Each row has a name. Each question is about the rows just above it.

Columns, left to right: Y N P A R H
U: [122  69  85  99  97 121]
V: [105 172 139 167  89 133]
K: [ 90  72  96  91 116 105]
D: [152 129 100 158  64 115]
B: [132 100 108 123 107 129]
G: [ 69 119 142 138 123 130]
Which column holds [115 129] top down? => H
Which column holds this, read top down? [105 115 129 130] => H

Columns, left to right: Z M X S
E: [198  71 138 118]
W: [129  82 123 163]
T: [182 162 115 151]
Which column holds this, read top down? [198 129] => Z
Which column holds [71 82] top down? => M
Which column holds this, read top down? [118 163] => S

Columns, left to right: gar guluz Fazoz fiz gevul zim tomem razo pekup
Q: [131 142  96 136 156 126  67 101 145]
J: [138 136 130 124 160 142  80 117  91]
L: [196 110 166 102 114 107 132 159 105]
C: [174 117  82 167 115 112 129 140 147]
[142 136] is in which column, read top down? => guluz
Which column holds [136 110 117] top down? => guluz
[138 196] is in which column, read top down? => gar
[ 91 105 147] is in which column, read top down? => pekup
Which column holds [132 129] top down? => tomem

Columns, left to right: raram feliz Kozo vazup
duno: [130 161  73  85]
loban: [ 93  67 182 183]
zefam: [134 130 128 125]
luzil: [139 123 144 119]
rem: [109 113 150 159]
mizu: [103  64 167 137]
nas: [135 128 131 123]
nuve: [105  93 149 132]
sofof: [ 63  89 145 150]
Nali: [128 142 110 146]
[145 110] is in which column, read top down? => Kozo
Which column holds this, read top down? [93 89] => feliz
Which column holds this, read top down? [ 85 183 125 119] => vazup
[134 139] is in which column, read top down? => raram
Which column holds [123 132 150] top down? => vazup

Columns, left to right: Keliv mosav gup boz Vir Fuz
fud: [114 151 153 132 170 132]
niz: [153 126 107 123 109 134]
vuza: [ 99 122 167 155 154  93]
tasuf: [ 99 122 167 111  97 138]
peto: [172 124  84 109  89 133]
doda: [ 60 157 190 152 184 119]
dati: [168 132 102 133 147 121]
zurum: [ 90  89 130 132  61 130]
baras: [172 108  84 109  89 133]
Giniz: [114 151 153 155 119  97]
Which column holds [132  89] top down? => mosav
[170 109 154  97  89 184] is in which column, read top down? => Vir
Which column holds this, read top down? [ 99 172] => Keliv
[126 122 122 124 157] is in which column, read top down? => mosav
Which column holds [ 60 168  90] top down? => Keliv

Columns, left to right: Taki nenev ludu pari Zano nif numi
tad: [150 123 155 134 146 106 137]
logap: [150 123 132 134 146 106 137]
fefeb: [150 123 132  95  91 113 114]
The row with [150 123 155 134 146 106 137] is => tad
Whose row is [150 123 132  95  91 113 114]? => fefeb

Columns, left to right: fatuk gele Feteg dagid
Sede: [ 85  82 144 158]
takub: [ 93 113 126 196]
tugel: [118  82 171 174]
kaso: [200  96 189 131]
Which column holds this, read top down? [113  82  96] => gele
Which column holds this, read top down? [158 196 174] => dagid

Columns, left to right: tar Kiz gep tul pudeg detol musu lov
lobu: [137 112 137 135 102 134  87 134]
dumub: [121 139 109 104 157 121 195 131]
tuf: [162 119 133 134 131 130  84 128]
doben: [113  78 138 141  70 129  59 100]
rir: [142  99 119 123 103 124 119 124]
Teze: [121  96 103 105 133 118 167  96]
zorap: [125  90 137 135  86 132  88 124]
Fev: [154 176 125 116 181 129 157 158]
bab: [147 151 130 132 147 126  82 124]
[102 157 131] is in which column, read top down? => pudeg
Which column holds this, read top down? [100 124] => lov
Which column holds [109 133 138] top down? => gep

Columns, left to right: kulir Nud Fofu numu Sud fusek satez vesu mal dosi
pesa: [158 144 111 118 156 139 118 122 168 118]
mev: [ 72 123 128 202 158 126 123  94 149  67]
Nisi: [132 123 124 131  69 124 168  62 108 127]
sozak: [177 115 134  78 110 117  94 187  85 181]
rupo: [ 73 127 115 171 110 130 166  89 135  65]
tedu: [146 122 132 137 193 124  73 172 160 152]
bizo: [ 72 114 128 202 158 126 123  94 149  67]
konit: [166 127 143 101 146 135  87 153 134 176]
fibol: [ 89 133 142 132 140 132 129 169 118 123]
rimi: [ 97 126 122 174 164 143 101 132 164  67]
tezel: [146 114 132 121 149 114  91 175 121 153]
Which column holds [202 131  78] top down? => numu
[129 101  91] is in which column, read top down? => satez
Which column holds [ 94 153] top down? => vesu
Which column holds this, read top down? [149 108  85 135 160 149 134 118 164] => mal
Which column holds [160 149] top down? => mal

Columns, left to right: zolu Dobup fakul Zupi
rof: [108 198  82 131]
gaf: [169 111 107 149]
Zun: [128 149  92 122]
Zivuz: [ 93 140 163 120]
zifin: [ 93 127 130  87]
Nef: [157  67 174 157]
[131 149 122 120  87] is in which column, read top down? => Zupi
Which column holds [111 149] top down? => Dobup
[131 149 122 120] is in which column, read top down? => Zupi
[ 93  93 157] is in which column, read top down? => zolu

Columns, left to right: saz kam Gem Gisu Nusak bomag kadil zomom Sunu
fivo: [138 125 133 107 142 133 117 123 133]
runog: [137 126 175 146 160 132 129 131 175]
sager: [119 118  98 106 174 118 130 123  98]
lol: [136 138  97 172 103 120 133 132  97]
Kib: [119 130 104 157  95 115 138 136 104]
meruf: [112 131 135 136  97 126 143 133 135]
pege: [127 132 131 163 117 109 139 134 131]
Vubi: [126 138 110 132  88 115 124 130 110]
mavu: [127 128 131 117 121 148 116 128 131]
Dadek: [131 121 109 116 186 136 130 124 109]
keve: [136 122 175 125 153 132 123 132 175]
[157 136 163 132 117] is in which column, read top down? => Gisu
Which column holds this, read top down? [133 132] => bomag
Whose row is [126 138 110 132  88 115 124 130 110]? => Vubi

Columns, left to right: pafo Fasez bez pekir nipi doli
Bisam: [100  94 203 100 195 128]
Parit: [137 139 103 137 106 128]
sonoz: [137 139 103 137  83 128]
Which column holds this, read top down? [195 106] => nipi
[139 139] is in which column, read top down? => Fasez
Whose row is [137 139 103 137  83 128]? => sonoz
Which column holds this, read top down? [106  83] => nipi
Which column holds this, read top down? [ 94 139] => Fasez

Columns, left to right: dor Laso Lolo rivuf fikas
kom: [159 179  91  96 123]
labe: [159 179  91 118 121]
toliv: [159 179  91 118 162]
Which column holds [118 118] top down? => rivuf
Which column holds this, read top down? [121 162] => fikas
Whose row is [159 179  91 118 162]? => toliv
The row with [159 179  91 118 121] is => labe

Columns, left to right: Bap pena muno Pavuz nez zar buro gibuf vime nopa
gisin: [170 171 125 128  87 152 145 174  57  96]
Sigu: [ 99 134 105 152 148 104 158 100 186 124]
dum: [ 99 134 105 152 148 104 158 100  93  91]
Kobi: [115  94 156 166 122 150 192 151 174 160]
Which column holds [152 152 166] top down? => Pavuz
Which column holds [170  99  99] top down? => Bap
Which column holds [100 100 151] top down? => gibuf

Columns, left to right: vik rifan Piba Nit voros pel tapo Daror gotin
dol: [144 118 122 160 114  75 141 148 131]
lomaf: [129 116 113 114 128 148 112 127 140]
gekan: [ 78 142 138 101 131 127  92 130 133]
Fad: [133 146 150 118 132 163 167  77  80]
vomun: [112 110 118 133 125 140  65 158 127]
Lib: [198 103 110 138 132 132 159 127 150]
loso: [133 136 121 149 133 157 103 171 146]
mevez: [151 140 124 135 130 122 172  92 139]
Veg: [137 124 134 112 123 152 129 121 138]
kul: [143 137 131 159 121 132 118 153 137]
Kemim: [159 120 126 137 123 147 159 111 114]
[125 132 133] is in which column, read top down? => voros
Which column holds [ 80 127 150 146 139 138 137 114] top down? => gotin
Which column holds this, read top down? [103 136 140 124 137 120] => rifan
Which column holds this, read top down? [151 137 143 159] => vik
[139 138] is in which column, read top down? => gotin

Columns, left to right: gidur nodet dasa teno Tusi zif bur
Zavor: [134 128  94 171 156 137 126]
Vono: [134 128  94 171 156 137 120]
niza: [131 146 116 144 160 154 150]
zek: [126 141 190 114 114 122 123]
radez: [134 138  94 171 156 137 120]
Benib: [134 138  94 171 156 147 154]
Which column holds [146 141] top down? => nodet
Which column holds [134 131 126 134] top down? => gidur
Which column holds [160 114] top down? => Tusi
[120 150 123 120 154] is in which column, read top down? => bur
[123 120] is in which column, read top down? => bur
Which column holds [134 134 131 126] top down? => gidur

Columns, left to right: rin nagis beko gotul pov lep bar zerod domir
Dip: [142 160 100 131 144 127 137 138 146]
masel: [159 160  96 146 161 143 133 179 149]
zibi: [159 160  96 133 161 143 133 179 149]
sesu: [119 153 120 127 150 126 111 109 131]
gom: [125 131 109 144 136 162  80  91 109]
Nis: [115 117 122 124 126 130 134 110 121]
nufo: [125 131 109 144 148 162  80  91 109]
sivab: [109 118 104 164 110 169  78  74 120]
ved: [122 150 130 135 105 150 112 133 149]
[136 126] is in which column, read top down? => pov
Which column holds this, read top down? [169 150] => lep
Which column holds this, read top down? [ 96 120 109 122 109 104 130] => beko

Columns, left to right: bir difan Diso tegin pilot Fifum segut neb Segiv Dov
Sugor: [157 168 146 119 145  99 171 129 104 150]
Girir: [199 174 116  93 105  78 124 149 117 128]
kagun: [162 140 121  97 134  83 158 160 110 146]
Lekov: [194 162 122  71 124 101 133 151 114 136]
sibut: [199 174 116  93 105  78 124 149 117 145]
nes: [190 158 156 139 138  74 115  96 122 150]
fudud: [163 163 131  77 131  89 143 167 112 127]
Which column holds this, read top down? [140 162 174] => difan
[168 174] is in which column, read top down? => difan
Which column holds [171 124] top down? => segut

